In the data rows, 128 means zero.
Here are some rows, each followed by its group. Rows of different groups can look alike.
[ 96  85 101 137 190 123 167 115 200 199 183 115 145 130 173 126 108 151
  96  75  90 131  69 174 147 151 220 139 132  86 198  81  89 109 145 117
 128 129 144 127 200 112 149 121 172 112 168 138 124  47] 1
[130  65 146 113 111 155 120 176 161  86 124  67 131 206 144  76 117  75
 124 178 167 130 147 156 196 132 143 114 158 145  90 181 132  93 148 162
  84 172 138 152  59 166  79 211 112 176 111 135  88 154] 2
[109 150 174 101 116 167 118  76  82 109 102 124 138 140 132 137 171 133
 164 167 150 134  64 133 132  90  91 107  98 105  78  97  71 164 166 118
 128 102 117 136 123 132 174 127 127 122 126  78 128 112] 3
[113 137  80 145 197  72 138 126 172 129 173 157  60 114 117 143 105 150
 140 120 110 113 139  82 161 146 194 159 146 107 213 106 112 143 134 102
 113 178 146 186 200  99 183  87 167  62  76 188 117  37] 4
[139 142 147 164 172 109 217 105 129 113 197 136 127 164 158 104 115 150
 132  81 110 189  93 125 132 102 115 146 141 137 141  98 126 188  82 196
 155 148 104 128 153 121 166 134 172  86  89  78 158  84] 5
[183 143 198 164 108 103 178 186  93  57 143  49 172 175 152 129 162  27
 135 134 153 183 201 113 107 142  81 102 191 192  80 226 155 126 121 221
  62 199 141 167  46 114  78 135  60 137  81 160 128 231] 6
[148 150  70 125 160 115  51 145 159 121 109 165  28  73  66 160  99 147
 170 168 132  69 168  83 103 185 137 157 115 130 196 115 154 119 115  65
 106 149 132 148 156 120 151  73 112  83 118 198 117 116] 4
[102 170 125  96 126 125 113  69  80 144 108 153 125 110  98 159 170 164
  84 146 134 108 134 119 157  74 128 143  69  59 116 111  89 167 150 134
 146 130 144 153 181 126 133  89 154 132 121  96  80 120] 7
[107 137 188 126 136 140 136  58  91 113 110 131 153 136 134 134 156 158
 156 173 153 145  62 138 138  95 110 113  99 106  87  86  84 170 163 115
 129 112 102 149 121 131 174 128 151 111 123  82 123 121] 7
[123 153  74 124 208  79 102 133 173 112 142 156  56 100  91 163 103 147
 160 141 130 108 150  82 134 175 174 155 122  98 208  99 135 106 128  75
 117 171 143 173 173 116 177  71 160  56 111 181 135  73] 1
[102 151 132 161 187 122 107 147 137 102 172 113 188 127 105 196 173  88
  76 121  25 115 157  76 152 194 113 129 177 110 158 117 154  90 192 123
  47 178 224 142 120  97 107  89 147  71 147 159 131  57] 1
[183 141 145 148  92 132 129 119 129  77 132 187  81  97 132 125 104 124
 162 109 148 125 123 119  58 123  73 134 136 179 118 134 154 175  76 152
 160 128  80 101  87 138 151 118  91 109  93 106 132 163] 5
[ 99 166 125  97 119 139 121  68  86 157 111 146 139 108 103 174 170 164
  90 138 135 119 153 120 172  63 120 142  91  84 125 105  88 150 147 124
 156 128 125 140 172 115 124 102 153 147 125  85  77 121] 4
[158 159 105 151 124 125  75 148 166  77 134 159 137  76 126 176 154  89
 112 134  79  70 176  80 102 178  97 148 162 117 142 147 165  72 186 104
  86 171 196 138  88 115  93  77  99 105 114 177 119  84] 1
[ 62 162 126 104 166 117 148  72  67 166 153 116 169 137 101 172 181 176
  66 119  98 153 119 119 199  34 134 140  92  65 127  91  59 171 169 137
 141 144 148 170 186 101 150 106 187 124 114  60  98  70] 7
[ 90  75 130 138 100 167 183 110 107 169 153 114 146 129 147 109 132 152
  78 139 104 126 101 145 153 127 145 122 124  80 107 102 105 118 137 155
 166 105 116  69 128  90 117 175 179 151 164  86 177 123] 5
[129  66 153 108 128 136 100 195 147  95 103  57 155 210 127  99 110  58
  97 182 165 138 160 154 178 129 136  96 150 151  76 166 132  98 155 166
  78 176 142 160  61 151  85 237 122 168 142 136  88 143] 2
[104 126 156  94 104 171 194  95 131 125 162 126 175 154 155 149 162 111
  96 149 156 137  87 124 189 105 125  96 105  70 109 139  97 154 172 205
 136 143 166 152 134 117 116 152 165 150 142  71 105 120] 7
[126 150  55  77 197  71  84 185  73 154  77  85  55 116  26 168 175 129
 124 118 117 145 228  76 137 173 121 171 133 195 166 120 149 120 113  88
  88 151 114 147 152 191 151 124 102 114 131 181 160 138] 4
[111  80  91 105 155 124  84 205 134 148  42  89 111 182  63  62  62 137
  90 151 112 143 178 143 148 166 129 145 131 158 111 113 120  93  73 107
 121  81 108  76 103 130  38 182 131 162 116 147 152 157] 5
[ 65 144  82  98 235  81  83 164 130 119 128 100 109 153  63 191 129 147
 147 124  89 143 162  46 183 199 148 165 147 104 219  68 123  98 152  64
  82 146 174 156 197 154 165  86 170  29 146 192 146  69] 4
[133 182 110 103 113 102 146 142 123 104 149 127 123 116  92 160 149 154
  93 114 141 129 138  88 179  78 107 167 123 127 177 190 137 125 161 174
 149 166 164 170 155 115 121 116 128 115 119 129 106 132] 6
[ 71 165 142  86 152 107 149  78  71 131 114 111 189 132 102 168 183 163
  73 119 124 145 137 128 206  64 135 145  83  72 115  89  77 157 171 134
 134 136 148 138 203 125 137 117 171 118 128  78  83  86] 7
[136  89  58 136 168  41 202 212  76 158  80  44 136 188  82  56  96  78
  74 149  70 210 172 148 114 176 124 156 182 204 134 145 175  41  60 134
  91 104 114  73 126 103  53 152  76 132 102 200 255 182] 5
[110  84  81  95 189  67 136 249  49 138  44   1 162 209  39  81 135  81
  82 175  37 233 216 106 119 207  94 162 173 255 112 120 177  28  85  89
  35  87 108  60 141 141  37 163  83 102 136 187 255 213] 5
[135 147 155 120 139 143 127 143  96 101 127 127 111 138 113 120 139 138
 149 108 125 160 134  82  94 142  58 124 127 160 104  93 142 173  91 151
 123 123  90  86  85 160 142 128 119  90 104 100 166 152] 5
[110  64  88 130 137  98 151 172 157 176 109 122 133 208 129  41  64 135
  83 127 112 155 139 170 155 122 179 155 131 155 128 140 109 107  81 141
 152 122  89 100 138  93  93 189 166 180 108 122 131 117] 2
[ 90 145 181  86 141 175  79  98  63  94  76 105 155 138  90 140 175 150
 149 175 148 145  98 101 145 120  54 109  95 111  59  85  96 150 175  78
  99  88 116 124 111 158 157 123 102 115 154  86 134 152] 3
[160 160 197 185  97  99 164  90  93  46 159 116 172 146 200  95 143  87
 225 128 160 216  88 102 113  82  99  82 139 167  80 111 116 187  49 138
 105 113  68 189 101 152 209 126 121  70  85  86 126 137] 3
[ 78  72 100 105 183 135 123 133 172 164 122  95 140 139 132 125 125 147
 104  97  62 127 102 143 117 176 192 124 124  86 174  75 109 112 154  89
 115 116 148  96 169 130 130 126 184 111 173 147 131  96] 2
[ 55  62 159 109 144 188 159 139 111 142 143  68 171 204 134 143 132 133
 129 129  89 156 108 152 182 152 133  99 128 131  97  79 119  94 143 136
 118  78 131  50 143 152 119 189 192 134 196  70 119  91] 7
[126 148 187  93 123 168  98  82  94 102  75 137 140 140 107 130 165 131
 182 172 163 122 103 127 111 108  85 102  97  99  66  92 110 147 168 109
 122  99  98 121 124 138 159 129 119 121 144  84 128 144] 3
[224 146  87 194  96 132  82  99 187  91 156 217 108  35 138 171 122  84
 126 140 103  14 153 115  74 165 140 144 157 105 150 177 192  95 161 108
 134 168 169 123  93  82 104  78  88 136 112 176 109 111] 1
[121  39 177 160 102 112  82 180 144 143  22  34 191 221 189  84  58  92
 183 139 161 162 101 166 160 134 164  85 203 166  67 156 136  49  53 101
  31  54 115 142  78 195 118 214 104 192 124 162  72 148] 2
[100 127 123 116  92 181  70  84 145 177 106 165 111 100 117 150 140 155
 124 152 111  56 113 164  89 168 125 120  81 114 125  83 134  89 179  56
 147  77 143  59 138 131  74  89 105 157 176 136 116 150] 7
[152 138 160 138 101 171 137  38 103 124 104 180 119 107 139 112 133 145
 167 152 182 109  63 163 115  77 118 119 105  83  93 119  83 185 145 139
 161 120  86 148 114 111 184 114 137 160 108  71 109 122] 7
[114  83  92 129 140 138 103 125 208 179 141 151 113 109 139 122  93 128
 133 120 110  88 115 165  90 165 198 136 136 103 167 103 139 106 136  81
 142 111 105 101 156 105 119 124 131 138 168 168 128 122] 2
[137  90  74 117 163  38 168 229  89 153  71  54 136 173  64  62 110  81
  85 158  66 210 190 138 102 200 120 143 176 224 126 149 186  42  70 110
  59  91 112  61 115  97  64 156  56 130 107 195 255 197] 5
[ 92 201 138  95 148 126  68 137  70 119  98 132 107 128  74 174 189 185
 143 127 122 148 163  88  91 106  78 133  85 144 127 106 101 146 138  65
  96 107 128 143 134 174 147  61 106  58 132 129 132 140] 4
[118  32 153 213 113  77 177 125 176 202  86  65 171 216 255  51  25  89
 170 114 166 179  42 198 167  80 242  87 218 126  85 187 110  76  36 147
  81 100 109 180 111 134 159 219 159 192 115 139  71 102] 2
[146 201  89 105  92 119 142 142 137 113 141 154  94  96 102 139 136 151
  95 104 148 101 156 108 141  82 111 169 128 109 174 191 137 135 134 171
 148 165 156 159 137  96 125 116 126 141  92 142 112 146] 6
[160 152  59 223 164  39 169 165 197 140 189 154 130 107 218  76  49  83
 132  70  55 165 114  85  88 148 196 204 196 127 222 138 150  85 117  90
 106 178 176 191 175  51 208  58 176   5 126 236 197  42] 1
[ 71 114 133 143 148 146 152  60 153 182 162 143 182 139 163 143 146 144
  98 106  81 108  49 178 157  97 183 134 114  74 152  73 109 108 174 129
 150 122 154  96 177 111 135 107 180 137 168  99 113  57] 1
[ 59 161 124  90 162 130 127  85  52 134 122 106 178 155  85 168 201 163
  78 119 112 160 144 110 225  80 119 152  89  82 117  80  83 170 174 111
 109 137 144 165 199 137 122 103 174 116 139  72  94  81] 4
[232 154 180 128  39 152 111 125 138  35 144 159 128  96 156 129 159  58
 204 125 197 126 123 103  50 145  34 112 131 169  79 174 172 152 109 149
 141 152 114 142  34 157 152 130  45 131 129  99 131 215] 6
[190 143 130 147 129 152 130 125 123  97 136 178  92  80 118 117 103 139
 156  96 153 129 137 103  67 137  57 124 132 155 109 124 145 165  83 149
 163 118  79  83  93 152 127 111  93 115 111 119 148 181] 3
[146 144  76 150 165  70 118 123 181 131 153 186  27  79 109 157  87 157
 149 130 137  86 136 107 120 159 186 144 135  92 209 129 139 118 119  87
 149 168 138 170 171 124 181  77 131  78  88 193 123  81] 1
[168  70 156 171 117 113 176 149 182 124 178 109 134 179 179  62  65  68
  96 148 170 127 111 183 170  78 194 119 148 114 120 200 113 117 143 212
 132 202 129 178  86  96 117 215 134 200  87 108  66 110] 6
[141 132 147  92  81 192 115 106 122 106 119 145 120 121 121 165 156 120
 118 164 178  80 139 133 144 117  93 103 111  94  92 135 126 141 171 141
 143 141 143 140  82 141  92 144 109 190 151  99 108 192] 6
[192 162 147 127 106 146  74 126 110  68 109 183  88  92 100 127 105 126
 167  99 133 109 169 104  48 159  53 134 129 186  98 129 158 162  79 135
 159 116  72  92  61 151 120 123  81 118 115 122 162 199] 3
[146 140 165 119 105 163 117  57 107 114 108 169 121  97 139 118 124 141
 171 167 186  99  68 165 116  80 124 107  92 106  68 126 108 193 142 118
 167 122 104 134 121 121 172 117  88 150 123  87 103 144] 7
[153 144 205 153 123 104 190 195  86  61 164  47 188 209 151 117 169  29
 126 141 149 221 193 114 141 156  83 112 177 189  94 212 141 117 118 219
  53 199 149 166  55 117  81 144  99 121  84 145 118 201] 6
[ 89 124 101 104 158  99  94 155 142 163 122 128  73 138  99 139 118 166
 106  93 147 121 177 115 148 114 176 138 105 143 169 117 110 143  92 124
 116 115 115 126 165 156 106 131 136 141 126 143  58  94] 2
[139 123 159 127  98 167 199  79 150 117 166 152 149 118 172 143 134 112
  94 137 169 121  65 156 182  71 148 115 137  64 118 164  87 175 172 202
 146 162 149 165 120 108 129 153 146 177 124  73  85 118] 6
[131  66 128 141  64 200 148 103 159 142 137 159  89 112 169 111  84 139
 147 123 158  88 101 182 128 127 149  86 132 129 103 135 134 126 111 125
 176 101  85  59 123 119  99 167 121 196 160  92 115 144] 7
[151 192  77 126 105 100 154 135 137 125 160 157  96 115 109 157 133 148
  97 110 167 108 139 113 151  67 132 165 122 125 172 203 142 148 140 198
 171 182 176 176 160  98 133 118 125 142  72 143 107 116] 6
[114 102 181 129 137 140 103 115 154 110 151 104 140 149 191 127 102 141
 203 134 162 126  58 119  93 129 128  76 128 153 102  94 143 141  64 117
 113  88  81 133  94 212 164 178 128 127 129  96  98 118] 2
[ 83  70 139 104  99 207  96 140 121 142 120  87 151 156 131 142 112 139
 140 130 102 116 141 155 140 185 112  98 117 138  97  95 116  87 143 116
 124  70 118  53 119 156  73 165 125 152 195  96 119 140] 7
[146 191  92 117 116 108 168 141 140 135 162 146 112  98 110 146 136 157
 101  96 163 102 129 117 152  89 126 181 118 112 179 190 150 132 134 179
 155 181 174 190 158  96 120 113 130 143  90 130 106 127] 4
[160 148 133 128 139 148 104 137 111  91 121 132  93 120  95 125 123 132
 155  96 121 144 140  83  88 153  56 140 142 179 116  99 152 157  84 134
 134 109  82  94  94 167 124 119 100 104 127 116 154 158] 3
[107  92 100 122 156 139 127 118 201 171 155 131 120 116 149 118 104 145
 112  96  94 105  72 162 109 149 200 120 120  84 179  84 117 113 137  84
 144 124 133 124 179 119 120 108 153 129 159 158 140 102] 1
[120 124 155 125  96 171 172  87 135 119 175 136 152 120 162 141 143 116
  92 137 156 108  92 148 187  97 140 125 130  72 115 134 109 169 163 209
 149 164 154 154 120 118 136 157 161 184 140  82 109 141] 7
[127 141  77 105 198  84  88 142 152 122 140 146  62  94  88 160 114 137
 150 144 120 111 177  78 148 184 153 161 136 115 206  90 141 134 124  70
 103 146 151 157 179 130 153  79 149  52 112 193 141  98] 4
[ 69 154 135  73 173 135 127  94  58 144 100 107 159 153  74 169 200 169
  81 142 116 142 152 111 190  63 119 133  77  84 109  83  70 157 165 115
 134 120 148 138 183 123 127  97 175 124 138  85 105  92] 7
[104 146  79 101 191  95  81 139 154 121 130 144  54 112  63 164 116 140
 144 137 119 102 170  98 143 189 155 142 130 104 207  97 131 106 134  67
 119 169 156 165 177 123 156  80 129  68 104 203 133  95] 1
[ 98 105 185 100 152 138  70 137 126 106 130  87 152 172 140 142 127 132
 200 147 144 151  80 100 118 143 122  80 119 189 100  72 134 118  83 100
 109  63  81 130  97 228 165 191 137 109 140 101  89 123] 2
[121 170  66 126 184  20 153 122  68 164 102 117  49  97 106 140 156 140
 123 138 131 167 196 106 147  87 186 179 143 145 180 137  87 147  95  93
 121 157 112 206 216 119 209 100 145  74  83 196 134 122] 4
[ 94 167 110  57 109 145  68 100  69 116  76 149 121 112  61 189 179 166
 103 167 145 104 175 100 150 101  92 151  75 108 105 104 124 140 158  93
 132 121 136 132 148 134 101  83 127 140 133 102  84 130] 7
[224 148 175 161  68 115 153 184 104  39 135  97 137 141 157 105 129  41
 159 151 178 151 219 138  85 157  82 104 169 197  86 240 182 116 124 202
  70 192 120 157  22 111  68 138  19 175  60 178 106 239] 6
[130 131 117 162 164 116 135 135 155 113 202 126 185 129 143 176 150  97
  85 115  44 124 122  75 160 163 129 130 153  87 163 129 151  84 195 125
 101 201 222 148 129  80 120  87 164  78 120 159 119  41] 1
[ 25 113 133 115 171 162 119 103 120 164 139 105 200 160 106 158 166 145
 115 120  51 119  99 153 168 159 136 117  94 105 137  47 103  87 188  86
 121  94 164  78 178 135 111 121 169 121 197 107 149  87] 7
[110 143 122 181 181 113 138 127 150 111 213 124 202 143 131 180 155  83
  78 121  61 122 134  90 164 148 135 137 163  88 163 117 135  88 195 134
  88 191 220 151 126  80 138 116 158  77 119 141 134  24] 1
[142  66 157 136 127 141 131 163 163 108 147  78 133 201 165  81  86  55
 106 159 166 127 131 170 186 108 157 105 157 130 105 197 132 100 140 185
 119 190 134 167  84 131 111 223 119 184 107 122  79 125] 2
[168 160 128 114 122 144  65 152  95  76 107 148  93 102  91 127 138 128
 167 122 126 123 162  91  55 182  42 112 123 192  91 106 156 165  84 116
 130  94  93  73  69 165 125 114  91 115 121 131 154 186] 5
[ 51 138 152  91  99 175 146 114  12 133  26  71 203 133 117 107 179 136
 113 208 117 201 133  92 172 101  86  97 132  55  51 128  50 108 186  74
  90  46 159 133 160 101 144 141 149 108 201  79 216 163] 7
[161 162 119 166 122 147  80 102 156 166 159 209 103  62 171 164 136 132
 168  72  99  59 127 112  32 147 122 146 127 127 132  96 144 145 144 104
 153 133 126 106 123 128 177  62 128 102 155 155 119  97] 3
[167 132 153 137 149 133 112 147 108  99 155 130 106 139 116 132 133 145
 148 109 125 156 121  97 106 145  69 132 140 170 108 104 142 168  85 148
 139 119  88 100 106 146 135 121 132  95  99  99 161 136] 3
[208 149 144 162  92 102 140 184 133 104 134 141  68 122  95  97 109 100
  99 141 182 102 203 169  80 120  88 129 116 182 116 238 177 127 112 195
 107 188 129 122  60 100  37 112  51 172  57 169 126 209] 5
[173 222 118 119  89 134  64  95 105 119  93 211  52  54 109 136 140 175
 156 122 171  80 165 122  40  77  92 136  76 124 145 150 127 171 105  78
 161 116  98 148 120 156 153  44  91 111  91 147 114 149] 4
Which 3 groups are nearest to each row below, nearest first, going by the average distance to the group's rows?
[120 104 123 155  81 163 142  57 191 179 153 198 131  73 179 137  95 156
 132 124 114  52  54 198  86 102 176 104  88  81 145 110 129 120 161 120
 195 107 134  79 162  80 124 103 120 183 171 109 108  98] -> 7 1 3
[139 183  97 140  93  98 197 130 132 137 187 142 106 131 125 148 133 177
  85  90 160 122 125 113 160  50 131 166 124  93 199 191 125 145 141 201
 162 203 192 167 162 103 141 115 152 119 102 132 110 115] -> 6 4 1
[151 134 152  75  73 196  67 118 124  89  92 142 140  99  99 173 162 109
 111 167 173  82 162 103 128 136  84 121 101  99  84 152 121 139 170 151
 132 112 151 144  77 164  86 142  91 191 149 105 116 196] -> 3 7 6
[ 94 158 116 133 151 124 154  68 101 141 143 148 164 110 107 162 170 175
  84 117 143 138 131 131 189  40 140 106  92  68 138 111  79 190 157 130
 158 162 140 159 205  90 152 116 158 140 109  69  72  77] -> 7 4 3
[ 91  76  85 114 196  35 208 221  60 184  95   6 165 228  63  67 129  93
  73 142  34 252 173 125 150 178 132 169 172 245 146 125 172  40  77 117
  50 118 126  76 152 105  57 174  99  90 131 200 255 177] -> 5 2 4
Which 3 other groups have their centres nearest to the centre of group 1, nearest first?
4 7 2
Which 4 groups are nearest to each row below, nearest first, going by the distance to the centre of the group?
[156 203  86  77  83 128  66 170 105  94 108 136 101  94  51 177 156 160
 101 125 156  91 197  87 105 125  60 168  94 133 154 178 177 103 157 140
 141 142 172 143 122 151  89  89  78 139 131 155 122 172] -> 4 6 3 5
[ 61 125 138  76  97 180 150 109  12 127   1  74 216 134 130 129 177 137
 110 203 111 196 118 105 155 104  83  88 150  43  61 129  48 117 194  81
  98  54 148 128 156 105 137 147 165 111 205  93 211 158] -> 7 3 5 2
[149 136 152 159 154 125 181 112 115 113 174 156 133 133 151 105 115 145
 158  83 115 162  88 123 124 113 107 152 145 145 136 119 121 192  77 169
 149 123  90 103 120 131 163 124 152 102  89 106 155 121] -> 3 5 7 6
Which 4 groups are nearest to each row below, nearest first, going by the average distance to the group's rows?
[192 144 135 114  87 163  61 141 110  90 112 183  70  85  87 134  96 143
 157 123 146 109 169  90  29 166  35 136 110 191  93 130 184 166  87 121
 142  98  73  82  58 161 114 116  54 132 106 122 157 211] -> 3 5 6 4
Group 7 spreads out most along one direction. Which 3 other groups' directions of most spread are closest to that one, closest first?
3 6 2
Which 3 groups are nearest to each row below, nearest first, going by the distance to the group's nearest row?
[139 133 164 162 153  91 224 191 108 105 193  83 132 188 100 105 134 106
  76 108 143 166 176 159 152  94 116 126 120 164 134 205 150 119 120 216
 104 211 142 143  93 101  64 144 117 128  51 156 119 148] -> 6 5 2
[160  93 177 151  93 149  93 104 179 102 121 148 106  88 190 132 106 127
 213 139 187  87  70 164  58 120 132  97 136 164 112 120 158 156  51 114
 156  62  68 134  85 199 164 161 106 147  94 110  82 156] -> 2 5 7
[121  91 125 141 104 159 207 102 125 157 152 144 124  96 161  99 108 140
  86 119 112 117  84 181 155 106 146 125 125  87 115 121  97 137 127 155
 183 101 110  67 147  79 109 172 170 165 145  92 162 109] -> 5 7 1
Which 3 other groups have their centres nearest to the centre of group 2, nearest first?
5 7 6
Which 3 groups are nearest to each row below, nearest first, going by the distance to the centre of the group?
[123 215 134  88 140 130  77 118  75 108  90 149 105  94  65 148 179 166
 124 121 142 122 159  83 101  89  73 143  82 143 124 111 120 161 133  59
 124  86 122 138 122 179 143  54 109  78 112 131 129 151] -> 4 3 7
[251 141 184 186  60 104 157 175 128  59 142 115 131 122 173 100 130  17
 144 141 199 136 194 146  54 130 102 116 176 179  71 255 177 139 101 203
  94 201 132 159  38  85  90 124  16 184  48 179 106 247] -> 6 5 3
[126 132  99 123 143 101 116 127 179 185 119 174  62 100 134 115  99 178
 105  88 171  88 164 146 148  88 187 127 107 133 183 131 116 166  78 145
 170 129  85 138 162 137 119 126 138 157 103 137  45  94] -> 4 2 7
[164 174  58  97 142  46  78 142  48 141  37 132  33  78  64 128 151 146
 165 173 164 123 249  81 116 119 120 175 124 155 159 146 127 162  78  56
 105 136  90 208 173 134 157  87 103 103  86 217 134 165] -> 4 5 3
[108  86 120 115  94 179 166 118 115 154 145 132 145 115 141 109 132 141
  92 158 113 116 112 161 147 143 129 116 126 108  87 120 127 116 128 141
 188  88 110  55 131 115  89 166 174 166 183  97 176 126] -> 7 2 5
Group 6 spreads out most along one direction. Which 3 other groups' directions of most spread are closest to that one, closest first?
2 1 5
Which 3 other groups have their centres nearest to the centre of group 4, nearest first?
1 7 3
Which 4 groups are nearest to each row below, nearest first, going by the distance to the group's nearest row?
[148 137 142 176 137  93 229 182 116 109 198 114 103 173 126  97 133 108
  79 121 142 167 160 179 158  94 136 134 134 163 147 210 148 137 128 219
 130 223 129 146 104  71  59 141 107 136  39 150 118 142] -> 5 6 4 2
[ 64 116 129  95 131 181  64 117 130 158  85 119 163 127  81 169 167 146
 122 137  79  90 128 136 119 187  98 118  92 108 108  54 126  67 191  71
 117  63 154  58 146 157  98  96 128 126 196 139 134 142] -> 7 2 3 4
[161 196  89  97  98 132  85 168 117 104 113 148 112  81  67 184 138 143
 122 132 164  91 199  94 121 114  70 175 108 150 163 186 171 118 150 145
 138 145 163 160 109 141  97 109  80 143 111 166 108 183] -> 6 4 7 1
[160 197  87 116  90 123 143 134 146 123 146 157 102  78 111 149 128 169
 112 109 154 105 143 123 132  64 111 166 122 122 177 206 158 139 136 189
 160 185 171 176 147 128 123 121 119 139 104 147 113 128] -> 6 4 7 2
[ 42 119 127  79 137 180  43 133 114 134  99 104 164 147  74 169 159 149
 121 134  64 104 143 136 140 180 102 127  83 128 107  47 129  80 195  58
 124  72 160  47 125 167  70 105 120 127 200 125 142 143] -> 7 3 2 4
[175 120 169 129  70 156 122  47 103 127 109 190  91  94 156 113 122 143
 178 176 192  99  64 163  83  77 126 110  88  93  88 131 110 203 146 130
 174 121  98 141 103 114 161 129 116 161 111  85 107 140] -> 7 3 6 5
Group 2 spreads out most along one direction. Which 3 other groups' directions of most spread are closest to that one, closest first?
6 3 7
Which 3 other groups have their centres nearest to the centre of group 6, nearest first?
3 5 2
Group 4 spreads out most along one direction. Which 3 other groups' directions of most spread are closest to that one, closest first?
5 3 2
